cols: K N P M X J Z Y
-22; -66; -33; -33; -41; 54; -52; 91 = B
-33; -30; 42; -47; 5; 15; 42; 85 = E
40; -19; -70; 3; -111; 32; 40; -29 = S
29; 11; 25; -54; 16; 91; 101; 31 = C
52; -76; -24; 16; 111; 53; -57; 65 = T
-36; -24; -56; 68; 47; -41; -76; 54 = V
-2; 32; -83; 6; 31; -47; 2; -63 = L
30; -58; -93; 8; -4; 105; -70; 116 = A
14; 35; -65; 8; 9; 65; -9; 76 = W
15; -5; -53; 43; 50; -116; -70; -36 = F
22; -16; 27; 72; -45; 12; -20; 76 = R
next: 16; 111
53; -57
next: -33; -33
-41; 54

cols: saz Zorip rilik Nep bemu
69; -10; 46; 26; 24 -> G
59; -5; -7; 22; 59 -> H
59; -5; -15; 29; 83 -> Q
59; -5; 30; -9; -20 -> D
-76; 75; 58; -10; -61 -> U
down: 22; 29; -9; -10
Nep
down: -5; 75
Zorip

cols: sopuv Loza gen lusub
47; 18; 92; 56 -> seba
39; 101; 60; 1 -> kalez
47; 12; 47; 44 -> gutu
68; -24; 52; 57 -> mekur
24; 46; 46; 11 -> kam
-44; 103; -51; -62 -> Kadat
asked: 24; 46; 46; 11
kam
down: 60; 47
gen
down: 52; 46; -51
gen
asked: 47; 12; 47; 44
gutu
asked: 68; -24; 52; 57
mekur

cols: mip kun Duk mizit
11; -87; -9; -86 = Bife
8; 51; 7; 95 = gafon
1; -92; 2; 30 = duto
11; -10; 11; 78 = relu
9; -9; -9; 83 = nogi
10; -53; 5; 39 = dip
3; -120; 2; -69 = Vov
8; -32; 17; -97 = Zed
5; 62; 6; -95 = tomav
down: 78; 83
mizit
down: 2; 17
Duk
down: 10; 3
mip

cols: pozu Rurel Lis ribeb rutep girun
14; -60; 7; -22; 2; -50 : Nune
-22; -28; -8; -13; 41; -49 : febu
14; 18; 7; -22; 2; -50 : gono
-43; 39; 16; 63; 36; 19 : seg
27; -12; -5; 37; -77; 38 : lomos
down: 7; -8
Lis
loc: -13
febu, 4
down: -13; -22
ribeb
next: 14; -60
7; -22
down: -22; -13; -22
ribeb
down: -22; 14; -43; 27
pozu

cols: Fizin Basop Mese Fubig fipab rel Zol
-1; 0; -4; 18; -57; -65; 110 = Zulad
18; -6; -27; 4; 57; 24; -66 = rar
-1; 0; 18; -4; -9; -3; 22 = Daker
-122; 23; 57; 29; -26; -13; 110 = mub
-1; 0; 18; -4; -9; -3; 50 = feko
64; -4; -17; 7; 28; 22; -25 = fuv
loc: -66
rar, 7
asked: -1; 0; 18; -4; -9; -3; 22
Daker
down: -1; -122; -1; 64
Fizin
next: 64; -4; -17; 7
28; 22
down: 110; -66
Zol
asked: -1; 0; 18; -4; -9; -3; 50
feko

cols: ragus fufeg tik zilu Zibiz lus Bebe sida
51; 41; -43; 31; 15; -71; 40; -32  tun
52; 41; -43; 31; 15; -71; -65; -32  Demuk
52; 41; -43; 31; 15; 51; 40; 96  buti
asked: 52; 41; -43; 31; 15; -71; -65; -32
Demuk
loc: 96
buti, 8
asked: 51; 41; -43; 31; 15; -71; 40; -32
tun
down: 51; 52
ragus

cols: dekem Dede pon rera teba Gamar sed gede
14; -8; 16; 62; 26; -8; -27; -23 : bot
-9; -11; -2; 7; -17; -1; -9; -4 : bupu
-7; 0; -9; 5; -7; 29; -3; 4 : vurov
-19; -10; 0; -16; -10; 31; 25; 1 : mezo
-12; -14; 52; -16; -28; 43; -13; -17 : puzi
69; 32; 4; -99; 35; 14; -9; -24 : rimo
27; 11; 4; 35; 13; -38; -12; -58 : nug
-15; -18; -14; -19; -30; 32; 6; 20 : lizu
-24; 61; -30; 23; 18; 40; 6; -40 : Tam
32; -49; -4; -9; -13; -48; -27; 21 : duvav
11; -12; 9; -12; -11; 52; 2; -22 : vadu
down: -19; 23
rera
next: 0; -16
-10; 31
next: -12; -11; 52
2; -22

